128 stands for zero in the data rows.
Here are some rows, each followed by its group. Rows of different groups can look alike.
[152 141 167 162 139 162 169 167 105 111  70  91 175 165 106  88 124 139 155 107 164 125 126 188 184 170 169 164 139  91 118 114  92 145 116 139 169 140 191 148  98 136 139  73 137  95  81 161 111 141 109 121  94 117 165 145 140 131 130 191 108 135 144 158] 0
[130 131  82 163 138  89  51 140 103 112 103 145  85  97 106  86  90 104  99 108  73  98 137 130 130 116 104  99 105 125  84 164 135  96 119 109  73 123 171 161 130 114 122 148 139  95  86  71  85  79 107 138  64  65 130 131 111  80 161 144  91 149 111 111] 1
[149  69 114 191 141 142 101 140 135 111 119  93  91  97 135 119 125 135  72 111  73 113  69  93 169 151 104  86 133  59 137 107  96 130 116 155 108  87 161 149 148 135 173  96 153  97  82  77  84 112  77  77  65 117 174 147 142 111 111 144 135  70 142 111] 2
[131 138 154 131 125 168 142 140 137 144 155  94  88 144 105  86 175 106 127  83 137 142 114 103 116 156 104 144  82 111 138 108  91 133 135 161 143 122 129  90  95 115  90 136 165 142 113 167 115 137 144  72 112 129  97 145 152 143  73 131  92  71 161 124] 3
[182 132  83 133 159 133  50 154 137 180 181 163  88 155  99 163 122 157 166 120 176 136 116 134 195 157 172 112 160  94 141 146 124 146 116 108 140 140 181 160 128 148 122 151 159  95 152  72 132 144 108 147 174 170 206 115 156 111 145 184 135 133 167 165] 2
[128 128 130 128 125  34  46  87 156 142 145 175 121 131 108 142 122 140 126  83 139  98 150 120 160  63 105 143  80 136  86 113 135 126 152  92 110 126  83 171  96 116 136 173  80  93 113 124 115 128  75 135  95 138  97 180  80  81 181 145 139 125 109 102] 1
[132 144 111 134 125 141 117 152 101 112 149  96 155 124 104  89 123 156  99 144 142 125  69 125 104 152 163  48  80 109 136 115 133  95 135 128 141  88 128 124 152 114  88 104 148  94 140 146  82 111 106 147 129 140 101  81 163 165  98 148 120 123 107  84] 3
[129 101  82 129 104 100 173 120 104 111 148 124  89 110 101  86 122 105 100 123 132 135 130  60 141  95 106 103 120  94 172 115 110  97 114 150 107 157 126 105  95 150  87 105 109  96 154 104 114  79 124 166 161 117 100  78 144 130  97 126 127 122 141 111] 4
[ 96  89 136 131 106 104 124 121 139 146 102 125 126  96 159 139  91 106 152 106 165  96 146  59 160  61 108 116 166 146 138 110 144 160 160 106 129 178 158 121  95 134  87 153 136 166  82  72 159 111 108  76 129  68  98 157 141 126  72 145 156  69 142 113] 5
[164 123 133  95  73  89 134 118 201 113 106 149 156 111 105  86  94 139 151 186 160 127 136 125 179  61 173 127 139 174 139 146 171 127 115 142 162 123 172 121  94 117 182 133 147 181 182 106 157 139 189 175 162 164 196 155 157 194 155 126 117 149 144 135] 6
[ 97 161 149  97 149 161 176 119 106 112 133 158 125 131 100 120 168 182  70 109 112 163 115 173 102 140 108 148 123 126 119 166 135  91 118 160 139  91  87 134 128 117  86 129 122  94 129 145  80 113 146 151 153 100  98 135 129 159 126 126 138 177 167 153] 0
[165 144 147 162 148 177 153  89 178 115 161  92 165 177 159 174 141 137  73 157  96 125 160 182 155 174 109  82 149  93 136 113  92 149  80 119 103  92 165 160 164 113 119 133 149  97 159 134 111 129  75 122 202  99 174 111 129 170 112 193 138 120 162 150] 3
[ 96 117  82 148 106 114 164 141 105 112 169 180 123  97 138 117  92 137  99 123 127 167 151  56 160  96 106 166 105 133 162 147 125  98 161 169 143  86 140 157 130 146 154 146 113  97  84  74  79 125 186 104  64  96 150 144 129 128 169 127 133 134 159 131] 4
[130 132 146 179 138 152 142 155  99 162 143 150 163 123 105 118 166 107 146 109 141 170 156 123 101 177 157 160 133 165 152 149 135 125 200 164 140 177 151 165 131 158 120 129 139 198 112 186 187 182 164  76 149 128 165 200 144  80 169 127 164 121 108 154] 7
[128  37 115 130 125 141 148  87 156 163  68 128 180 155 157 116 123 170 151 164 126  98 126 116 100  97 138 130  81 143  83 109 124 129 116  93 142 120  86 135  94 150 154 101 124 128 110 154 142 163 105 162  62 174 130 144  78 112  95 129  89 145 107 164] 0
[130 103 114  96 104 112 101  89 104 109 119 170 125  99 105 120 157 170 134  81  74  68  68 124  75  97 106 134  79 111 117 115 112  98 134 120 107 123  86 166  94  81  87 118  98 157  80 124 155 127 105 150 160 138  96 144  77 111 149 130 118 148 111 133] 1
[ 99 125 166  96 167 139 116 123 105 163 155 195  89 167 103 162  91 103 162 123 183 126 166 138 121 114 139 147 164 112 119 167  92 129  82 104 140 116  88 174  94 134 119 149  80  93  84  72 155 127  76 104 116 173  99 158 108  81 176  96 147 154 164 165] 8
[161 149 134 130 158 170 155 140 102 166 178 128 139 155 105 138 182 158 189 106 178 154 129 159  73 172 104 124 153 108 158 110 140 128 138 157 129  89 112 118 197  80 154 128 171 129 127 198 112 128 177 104 130 169  99 133 145 144  74 128 135 126 178  99] 3
[162 143 132 167 165 182 157 119 181 147 136 166 142 166 103  84 158 160 134 121 170 171  96 159 133 164 106 133  80  58 161 144  59  95 138 162 109 122 129 110 182 183  90 132 187  95 173 174 169  79  78 137 188 119 131 157 155 111 145  96 118 137 143  99] 3
[ 97 101 134 103  73 101 141 141 102 143 168 146  91 122 105 136  91 137 148 162 155 174 116  59 119 131 162 126 123 114  85 143 160  93  82 159  76 119 113  90  98 132 142  70 137  95 129  76  81  79 171 132 128 155  98 131 144 176 157 127 141 101 111  82] 4
[173 150 150 133 150 158 149 166 106 111 101 197 171 179 156  88  89 104 132 142  96 133  96 193 155 168 139 129  79 181 135 167 155  93 147 138 127  88 131 191 128  83 139 163 150 126 131 136 153 156  73  75 116  99 150 158 132 128 172 159 108 201 108 159] 0
[149 127 115  98 139 123 141 121 106 111 102 144  92 119 140 117 153 107  94 120  95  97  68 130  73 133 107 105 131 144  88 109 124  97 132 105 108  88 112  88 131 136 139 103 157 144 112 177 131 150 125 103 129 138 100 156  75 151 148  92  89 103 143  84] 3
[ 95 135 185 150 126 172 157 141 103 113 145 185 169 173 131 153  88 137 155  82 159 153 134 178  74 156 168 177  83 150 139 113  93 127 165 118 141 120 114 196 128  81 141 162  80 166 152 139 113 157 151 105 138 157  96 177 144  78 181  97 140 179 143 169] 0
[203 141  83 154 125 164 124 120 104 110  66 125  87 113 102  89 158 103 114 160  74 134  98 142 160 172 138  98 106 145  87 146 169  96  82  94 127 122 149 106 130 114 164  71 181  96 143 165  82  78 108 107  62  67  98  84  80 151 111 129  90 125 111  85] 3
[126  92 145  96 126 123 114 137 103 108 101  96 120 121 160 137 125 105  73 141 108 113 118 111 105 159 107 114  80 145  86 110 158  94 135  92 109 122 110 108  98  84  90 102  80 166 115 135 133 170 107 148  65  99 130 146  78 151 111 147 109 156 146 157] 0
[150 122 135  98 107 122 123  88 104 112 136  95 141  94 101 119 158 104 134  83 159 149  96  94  74 152 141 128 107  56  87 113  57 171 116 106 107  87 110  89 148 134  88  97 109 155  84 153 147  84 126  77 112 137  96 115 112 112  74 127 108  71 143  98] 4
[129  94 189 130 108  67 100  87 107 111 122 129  92 127 105  86  91 106 113  81  75  96 100  91  74  97 158  98 141 164 137 148 124  96 156  92 142 122  85  87  98 114 121 129  80 167 112 138 175 169  78 104 126 141  93 157  74 128  97  95 153  69 166 111] 7
[151 157 132 129 124 141 167 165 100 179 184 151 120 145 173 116 143 105 152 133 121 174 151 126 120 115 155 162 153  90 118 111 137 147 150 183 108 124 131 123 162 147 122 119 109 143 143 144 141 110 104  72 127  97  96 135 144 143 134  97 148 102 160 112] 4
[133 138 134 131 154 122 124  85 100 143 135 129 122  94 138  85 144 171 125  84 108 157 142 145 118 152 103 162  82 110 138 164  92  94 150 146  77 123 114  91 133 115  89 140  81 145 130  74 162 110 148 105 112 103  97 146 166 113 135  96 110 125 107 121] 4
[132 163 132 160 169 154 110 154 100 111 188 202 140 176 157 183 143 155 150 144  94  95 165 161 146  96 161 168 153 164 161 211 127 150 135 109 127 143 128 190 162 114 122 194 124 143 142 124  81 110 106  74 154 100 129 194 154 131 199 144 160 172 110 158] 1
[133 137 173 132  74 124 127 121 168 114 146  95 124 128 103 179  86 172 171 131 149 148 151 126 120 120 102 101 170 126 160 113 145 172 184 129 167 182 171 163 128 156 142 180 126 168 152 137 153 170 123 173 147 157 152 177 143 173 151 128 161 163 139 148] 5
[ 97 132  78  98 128  92 142 140 159 111 177 146 120 125 102 140 122 175  98 109 137 162 114 113  75 152 108 158 107  90 117 146  92  96 116 167 107 121 139 126 134 159  87 121  80 128 111 138 146  78 187  74 156  96  99  79 176 110  97  95 147 105 111 141] 4
[148 117 180 151 126 128 115  86 104 110 105  93 142 110 160 151 161 109 136 118 110 133 153  78 104  97 105  47 182  57 119 114 123 171  80 108 141 153 148 140 172 112  87 148 143 143  78 156 141 110 108 107 129  67 131 132 144  80  74 161 179  71 111 122] 5
[163 102 117 163 176 161 136 142 136 145 160 145 159 110 138 118 166 140  74  83  98 159 129 119 133 153 140 118 147  58 141 110  92 148 135 127 129 139 139 121 129 115 117 119 148 146  81 166 130  82  74 124 171  70 150  83 146  80 149  97 127 149 141 112] 3
[ 99 143 115  98 152 129 124 142 101 111  99 148 146 120 136  87  92 101  97 120 119 140 113 149 117  95 142 142 132 158 119 145 143  92 117 155 127 142 139 150 100 113  88 140 124  94 111 148  82  80 126 105  63 117 128 146 108 152 178  95  94 148 111 120] 1
[129 157 114  99 106 102 114 139 136 112 147 199 123 125 107 119  92 108 147  81 135 159 127 135 132  98 105 153  80 143 159 190  90  96  87 106  68 125 114 185 130 113 164 183  47 122  80 137 145  80  77  75  97 116  97 148 108  80 200  93 150 180 108 102] 1
[176 152 114  99 127 136 115 162 108 164 101 133 184 173 173 139 124 141 172 139 188 134 180 148 132 132 138 102 163 127 149 148 151 161 162  94 143 144  85 170 161 147 166 181 114 165  84 158 152 170 155 154 141 175 129 178 130  80 162  94 174 124 107 119] 8
[100 118  81 129 126 127 134 156 168 111 101  93 143 111 103  87 182 104 145 172 137 147  98 142 141 118 104 137 109 133 134 115 169  94 150 148 109 124 193 109 147 136 156 118 168  94 150 146 111  78 160 144  61 138 147 115 128 174 138 146  63 119 111 127] 6
[ 94 105  84 148 141 105  46 118 104 149  68  94  90  76 103 140  88 104 165  83 159 132  70 148 155 151 106 132 108  92 150 113  89  96  84 154 129 124 176 108 148 157  88  70 147  94  82 107  83  79  75  73  64 157 163  80 113 111  98 169  91  70 110 137] 2
[127 117 134  96 160 138 124 136 138 110 102 143 121 108 131  85 140 104 112  82  73 126 128 122 150  94 108 128 120  89  86 111 108 159  83 128  75 151 133 122 190  84 144 101 146  95 131 167 111 130 123  75 138  98 149 114  77 130  76 126 116 125 140 113] 3
[172  93 117 196 160 114 113 167 182 110 154  96 125  77 105 120 121 138  96 133  73 118  66 127 203 156 138 146 122 125 162 145 151  98 161 167 164 120 198 140  97 151 176 116 178 157  81 154 154 146 106 138 144 114 151 157 165 163 110 191 144 105 112 163] 2
[161 124 135 148 126 130 124 137 174 146 144 150  93 149 107 116  89 172 134 146 136 154 117 135 180 130 109 116 120 125 160 112  88 129 145 154 166  87 151 121 129 146 121 129 129  94 168 124 129 131 106 146 147 128 146 134 129  81 119 159 131 155 107 145] 2
[ 97  91 116 131 126  34  83  88  98 113 124 150 158 126 103  83 142 107 145  80  98  70  99 118 157 119 108 124  79 161 137 146  94  97 115 119  72  87 156 132 135  84 137 141 133 146 110 123 115 124  74 105  95 112 100 134 111  79 164 143 128 125 106 113] 1
[131 125 115 164 106  86 136 162 134 147 148 125 124  98 139 139 126 103 125 175 154 149 152 136 141 138 107  99 156 151 150 113 184  94 138 153 140 123 174 110 174 150 191  99 150  98 166 105  81 126 170 135 127 143 161 114 151 185 152 157 142 121 109  55] 6
[128 131 113  92 150 141 103 154 104 148 159 171 142 119 104  86  91 138 125  85 132  70 130 119 141  98 103 168 108 124 138 146 113  94 119  65 130 123  83 160 100 138  85 129  44  94 156 124 133  82  74 139 146 117  98 147 114  83 128  96  65 161 110 137] 0
[129 136 133 127 151 166 145 143 196 144 163 146 169 174 160 154  87 139 185 130 174 124 127 155 167 157 157 144  80 122 147 165 133  92 116 107 141 154 140 172  95 168  86 151 130 168 154 135 129 165 147 169 173 130 149 116 111 111 164 128 135 157 138 140] 1
[ 97 146 135  96 130 100 102  89 153 110 153 126 145 128 140 165 144 137 112 157 119 103 128 130 120  62 108 135 155 154  87 111 157 159 135  94 127 139 130 133 128 136 141  99 151  96 187  72 113 107 124 172 140 115 130 133 109 161 151  97  92 164 112 129] 6
[ 97 103 136  96 167 134 126 119 138 169  69  93 122 123 101 117 143 170  72 109 100  96 117 152 103 129 173 158 149 146 140 112 123 174 167 138 172 120  81  87 149  80 143 117 114 170 113 169 190 173 139  77 164 100  97  75 125 110  99  94 134 138 107 161] 7
[134 151 112 131 126 134 189 154 103 179 157 128 123 121 154 121 124 105 131  83 138 215 143 130 133 176 104 152 121 163 159 164  61 128 210 186 143 142 152 145  93 169 122 119 136 127 113 163 189 167 198  73  63  99  95 134 178 112  97 146 167 135 140 177] 4
[129 142 165  98 166 161 126  89 104 111  69  95 144 145 138 115  90 133 159 167 143  69  71 163 118 143 139 129 131 137 120 111 160 149 115  90 137 156 127 125 145 148 143  71 144 156 172 171 113 151 154 146  93 169 131  79 132 142  98 161 126 136 143 163] 0
[131 141 160 100 173 130 136 173 134 146 154 179 154 131 140 139 165 102 126 173  99  93 138 167 118 150 154 181 104 194 152 146 143 149 136  66 140  88  86 166 128 114 158 153 136 193 133 124 143 175 147 151 113 119 128 176  77 175 175 161 144 165 109 164] 1
[163 146  82 150 113 101 124 121 137 144 148 149 121 141 103 164  90 138 171 120 179 134 114 146 185 131 104 126 141 125 155 114 141 146 133 132 158  91 160 120  96 135  87 101 109  94 157  74 111  81 135 156 183 175 154  81 130 127 113 143 120 153 160 152] 2
[ 96 135 114 151  75 103 127 123 136 187 101 163  91 155 159 152  89 156 180 141 188 126  99 134 140 140 107 165 132 151 137 113  91 145 135 127 153  88  87 149  96 181 141 104 112 128 172 125 113 112 174 161 178 191  99  81 151  76 111  96  91 149 164 158] 8
[128 103 157 128 139 135 187 167 138 112 122 127 156  99 103 118 125 169  73 186 119 140 114 148 173 130 174 124 106 167  83 117 183 126 113 151 131 141 150 159  96  81 191 131 178 148 153 163 156 113 180 185 125 152 101 114 155 172 159  98 119 151 144 159] 6
[ 94 148 176 150 128 137 161 117 134 181 154 160  88 187 154 196 168 160 155 133 111  68 191  58 155  94 105 114 208 145 118 112 112 210 150 110 169 174 115 147 175 175 153 184  82 184 153 107 155 175 127 152 190  67 164 149 143 114  99 126 178 135 159 149] 5
[152 115 114  98  73 146 126 137 159 109 137 130 124 164 137  87  87 139 152 148 154 151  98  91 118 130 140  78 106 134 141 112 138  93 135 135 108  88 152 105 164 147 172 117 133  91 131 144 116  80 125 123 128 149 129 134 114 110 120 171  92 122 142  97] 8
[131 178 112 131 152 147 147 164 104 114 162 181 142 157 171 139 199 103 158 107 126 161 136 162 139 158 103 166 147 133 138 165 134 129 117 157 105 144  84 159 151 114  86 157 163 127 174 184  81  81 149 156 138 154 129 173 130 107 167 145 141 182 144  53] 1
[ 98 153  80  95 107  64  80 166 171 111 192 193  89 153 107 122 145 137 140 158 111 126 158 104 151  97 102 155 122 122  84 147 144  96 114 116 125  89  83 159  94 114  86 172  81  94 172  74 111  82  72 178 176 119  98 167 156 108 169  95 118 181 108  57] 1
[131 155 149 129  72 135 142  86 105 111 101 131 123 119 173 162  88 105 147 166  98 133 175 117 102  98 107 127 149 143 120 167 164 180 132 120 173 167 150 154 164 116 119 190 102  91 159  76  82 108 139 146 163 117 130  81 151 140 163 147 195 119 142  84] 5
[ 93 125 133 150 139 143 129 118 156 142 100 131  90 138 104  83  84 138 126 131  97  67 135 136 146 118 138 155 131 168 118 147  63  95  84 106 176  91  83 130 129 147 119 132  76 156 112 106 130 146  75 136 175  99 150  81  75 110 113  94 133 172 177 145] 0
[ 96 162 160 101 125  88 135 153 105 189 146  99 155 150 135 161  90 136 149 183 150 115 176 112 141 116 106 137 179 153 115 112 165 128  85  93 105 142 113 108 130 158 168 156 146  96 191 106 143 108 165 178 146 161  94  78  76 161 167 126 169 156 162 102] 6
[129 123 134 162 128 114 115 123 102 111 146  95  91  77 102 122  89 109 115 163  97 111  66 130 103 117 111  52 123 167 118 114 145 142 132 142  73  86 164  88  94 116  90 102 133 157 132 124 131 139 107 145  96 150 174 131 162 112 126 160  63 104 139 135] 6
[148 152 133 160  72 131 112 117 138 143 104  92 157  46 107 137 119 139 139 133 120 125 139 122 193  97 108 145 135 110 169 147 152 145 181 166 150 165 158 138  96 136 122 163 149 178 112 187 199 187 186 137 128 156 173 191 160 158  98 177 177  68 111 180] 7
[133 148 179 131 166 195 150 154 103 108 102 129 144 170 156 152 218 139 169 122 128 161 160 193 149 128 183 117 182 136 118 112 136 165 134  91 174 176 130 121 147 137 165 117 167 126 113 166 111 170 104 108  95  98 100 145 109 130 119 125 147 128 145 181] 0
[149 159 135  97 187 166 118 140 138 144 142  95  92 145 105 120 189 137 140 152 160 159  98 158  76 128 141  82 122 110 121 112 110  94 146 104 139 121 128 133 152  84  89 140 177 158  84 179 132 137 125 122  93 131  98  76  77  83 128  97  64  67 108 128] 3
[ 96 127 132 130 159 158 116 167 103 112 155 149 123 156 101  87  93 138  70 174  73  70 127 150 120 117 108 127  78 146 159 113  94 128  83 129 130  87 111 131 132  81  83 101 154 144 148 155  80 106 160 183 115 116 131 132 106 141 163  97  91 163 107 112] 0
Which 4 groups are nearest to each row below, nearest first, going by the distance to the group's nearest row?
[175 140 149  96 152 172 159 154 157 110 100 171 158 162 104 118  92 157 111 169  98 111 151 170 163 137 105 190  80 176 162 188 126  92 111 142 162  88 138 200  94 135 189 171 173  96 181 146 110 141 106 146  95 149 188 181 145 151 186 160 126 186 109 151] ~ 0 1 2 6
[163 115 151 149 124 122 126 155 172 115  69 130  87 121 105  87 122 106 126 141 119  94 113 153 180 150 105 118 132 111 136 116  93  96 162 109 164  87 175 154  95 150 119 118 151 126 114 106 175 158  73  77 145  67 210 133 144 111  96 173  65 103 111 156] ~ 2 0 6 3
[ 99 144 115  97 125 111 124  89 180 114 157  93 174 178 103 118 122 196 209 107 202 158  95 120 119 150 140 116 158  56 152 115 109 148 133  66 141 122  86 131 150 161 120 147 139  96 156 106  83 111 143 161 185 222  98 135  79 128 147  94 134 122 142 100] ~ 2 8 1 6
[129 149 168 131 152 122 126 140 103 145 157 197  89 139 158 164 124 138 141  79  73 141 185 139 148 119 106 150 180 137 153 188 115 180 149 135 152 189 131 189 159 115  87 182  82 165 113 103 141 129 123  76 166  67 131 176 154 131 189 126 190  72 110 101] ~ 1 4 5 7
[152 124 132  97 151 152 128  85 137 113 135  96  91 145 104 138 182 136 112 165  73 126  68 103 119 118 139  82 125 123 118 147 173 131  82 137 143 152  82  57 130 137 140  71 143  95 159 158  85 109 124 123 160  69 127 145 107 112 130  98  94  69 111  97] ~ 3 6 8 4
[171 146 146 151 136 144 156 117 104 198 167 146 156 160 135 120 168 157 164  83 178 135  99 123 132 151 104 143 143 110 152 111 114 128 137  92 109 140  86 143 150 173 122 161 156 144 129 126 145 148 149 146 147 175 128 116 131  78 152  96 133 123 111 140] ~ 8 1 3 2
[129  93 186  99 160 151 157 121 100 108 100 130 121 187 138 140  91 154  98 105 131  68 125 179 179 151 155 141 124 125 137 165  92 131  80 134 124 122 173 187  95 116 134 119 157  91 113 146  84 149  73  76 128 129 172  80 162 141  96 145  91 171 140 174] ~ 0 3 2 1
[173 138 113  95 136 165 151 125 102 111 147  94 124 121 105 134 198 104  96 138 110 167  99 155  76 163 105 159 132 169 138 114 163  95 112 163 127 120 130  86 175 117 114 102 143  97 130 169  82 128 138 139 114 131  99  81 164  78  98  96  93 171 110  82] ~ 0 3 6 1
[151 131 115 129  73 122 113  90 133 113 101 127 126 109 106 117 142 106  69 142 132 166 116 116 130 145 105  83 150  92 117 148 112 126  82 133 148  94 157  88 152  82 155 156 145  95 131 154  84 126 125 105 115 125 185 115 132 144 148 169 117 101 109  99] ~ 8 6 3 2
Which 5 groups are nearest to each row below, nearest first, going by the distance to the centre of the group?
[128 120 145  98 151 135 136 157 103 109 146  91 166 110 106  86 122 104 126 123  73 152 144 103  72 155 105  82 131  55 134 113  91 158 145 152 154 145 138 121 129 136 122  70 120 123  83 148 146 126 136  76  62  96  97 130 143 109  74  96 146  69 106  99] ~ 4 3 7 0 5
Which 4 groups are nearest to each row below, nearest first, going by the distance to the centre of the group?
[148 133 134  98 163 141 148 169 101 109 179  95  91  78 105 120 158 104 127 132 169 189  66 118 133 156 138 148 124 112 164 149 137  98 147 183 143 120 139  52 129 177 120 103  99  92  81 155 168 138 163  75 126 132 163 148 171 169 112 128 119 105 177 101] ~ 4 3 2 7
[129 134 131 102  77 104 137  91 103 142 100  93 154  78 159 140 125 106 114 103  71  69 131 130 140  97 161 151  79 111  86 146 144 147 160  65 108 119 113 144  98  82 118 149  48 167  81 106 160 176  73  75  97  98 147 204  77 128 131 127 119  71 140 131] ~ 7 1 0 5
[150 136 145 175 107 112 150 120 103 109 139  93  90  97 100  92  89 103 113 138 109 168 160 130 132 128 139 123 142 152 115 113 152 161 114 134 112 155 112 138 130 159 165 128 109 168 164  75 165 150 147 120 114 152 133 146 172 142 119 146 151 138 143 133] ~ 6 4 7 5
[132 133 116  95 109 152  81  90  99 114 124 149 121  98 105 172 141 137 138 108 116 114 157 170  74 140 140 140 106 136 155 112 111  94  82  93 128 122 117 180  97  81 143 170 153 125 128 151 130  82 105  74 127  99 150 134 115  80 182  99 137 154 108 112] ~ 1 0 3 8
[131 117 114  96 103 130 126 141 138 148 144  95  90 111 104 116 183 107 113 172 118 141 114 136 117 141 140 124 144 125 119 115 157  94  83 108  72 157 129 107 127 114 151 107 146 143 142 145 147 108 159 180  96 138  98 116  76 143 129  92 107 168 107 130] ~ 6 3 0 4
[129 161 149 133 107 161 141  85 104 114 147 142  91 139 162 140 122 106 124 170 148 146 181 164 141 140 159 117 176 132 135 112 181 158  80 160 110 141  82 160 175 158 141 159 134  96 167 163 132 147 162 179 136 138 100 114 155 167 158  95 161 151 141 138] ~ 6 8 0 5
[ 96 122 112 184  74 130 175  89 141 163 173  95  90 112 106 151  95 106  99 156 131 178 174 103 162 175 107 137 156 109 151 166 152 147 171 203 131 167 186  57 100  77 173 102 131 126 110  75 112  83 180 148 129 154 174  84 112 153 121 168 145 137 144 135] ~ 6 4 2 5
[ 99 144 146 130 162 144 159 123 106 174 124  92 155 114 136 119 183 102 113 147 125 145  71 145  76 158 108 132 142 152  85 148 133  94 183 134 129  86 127  54 127  79 142 116 131 164 143 136 164 156 125 137 140 100  98 146 143  81  98  98 111 176 144 166] ~ 0 3 7 4
[ 98 125 131 151 107 126 136 150 159 110 156  91 144 121 143  83 123 137 128  81 139 154  70 102 151 155 105 142 135 126 151 111 127 147 137 191 138 123 190 148 130 158 138 121 158  95 133 124 129 111 160 124 156 100 164 132 152 160 130 147 141 121 113  85] ~ 2 4 6 3
[146  92 117 150 102 126  82  89 103 114 100 129 124 100 104 119 140 104 124 141 147 132 124 113 133 129 107 103 123 151 133 110 145  98 114  67 127  90 142 107 128 132 138 102 123 125 111 160 132 138 108 144 130 151 173  76 134 127  98 180 118 104 109 129] ~ 2 3 6 0
[ 97  93 115 150 152 129 113 122 101 162 135 190 144 125 105 161 166 170 191 148 190 126  97 116 103 112 160 135 106 136 153 110 175  95 167 137 152  93  86  55 145 174 155 156 164 184 143 152 131 172 108 167 143 150  98 174 107 130 146 130 151 107 174 155] ~ 8 7 0 6
[ 96 147 134 132  76 112  79  92 135 164  73  91 125 111 155 190  89 138 186 123 172  71 187  94 105  94 105  83 177  94  82 111 124 175 130  89 127 194  84 126 148 116 116 150 113 173  79  75 129 148  75 125 160 148 132 146 114 129 127 169 165 104 142  99] ~ 5 8 7 1
Which 5 groups are nearest to each row below, nearest first, going by the distance to the group's nearest row?
[182 105 164 165 126 161 123 141 103 112 134 126 144 155 161 119  88 105 133  83 131 125 115 181 102 140 156 137  82 126  83 147  91  91  81 139 123  90 140 168  93 113  89  67 130  97  81 103 112 149 106 134  96 101 129  80 143 143 142 147 135 173 107 173] ~ 0 1 3 2 4
[ 96 153 157  94 143 126 113 120 104 160 105  98 174 138 139 152 125 107 158  81 169  97 167 101 120  64 105 153 166 111 117 114 121 193 149  92 140 162  85 132 151 187  88 159 110 184 111 168 170 182 136 104 128 184 130 186 112  79 112  96 158 105 108 141] ~ 8 5 7 4 0
Which 4 groups are nearest to each row below, nearest first, going by the average distance to the group's rows?
[ 95 126  81  97 140 124 155  86 105 110 154 151 124 113 103 139 124 107 113 108 119 127  97 103 132 147 176 121 122 111 120 112  60  93 113 152 107  88 111 111 164 149  87 130  49 128 111 106 114 110 125  76 115 130  97 134  77 113 128  98 108 104 109 101] ~ 4 3 1 8
[161 141 128 174 147 164 135 156 136 109 125  92  87 143 174  86 154 104 125 151 140 133 154 174 172 168 104 116 149 162 154 110 142 128 132 165 161 118 180  88 126 114 176  72 186 122  82 135  83 108  73 146  93 166 207 148 172 140 109 171 140 126 141 167] ~ 2 6 3 0
[ 96 143 129 163 106 124 130  86 182 164 136 126 158  75 137  85 145 139  99 140 124 142  98  98 131 131 136 166 124 165 122 146  92 130 149 156 161 144 112 105  97 116 121  98  47 187 188 122 183 169 139 147 189 149 131 164 108 151  98  96 145 122 178 148] ~ 7 4 6 0
[150 115 114  99 140 103 105  89 106 108  67  97  93 121 156  86 125 157 124 139  97 113 152 119 121 119 102  99 161 111 116 113 152 148 117 118 110 145  84 108 150 136 120 140 145  96 113 135 143  84 104 137 157 126 130  79 154 146  74  94 146  72 109  54] ~ 3 5 4 6
[130 148 157  96 108 151 126  86 139 165 146 126 124 161 137 122  91 160 160 181 172 135 152 147 134  65 183  87 120 164 173 116 176  97 134 109 129 144 112 109 129 149 194 140 165 126 199 154 151 151 176 189 159 155  96 113 113 173 162 127 121 181 182 150] ~ 6 8 0 5
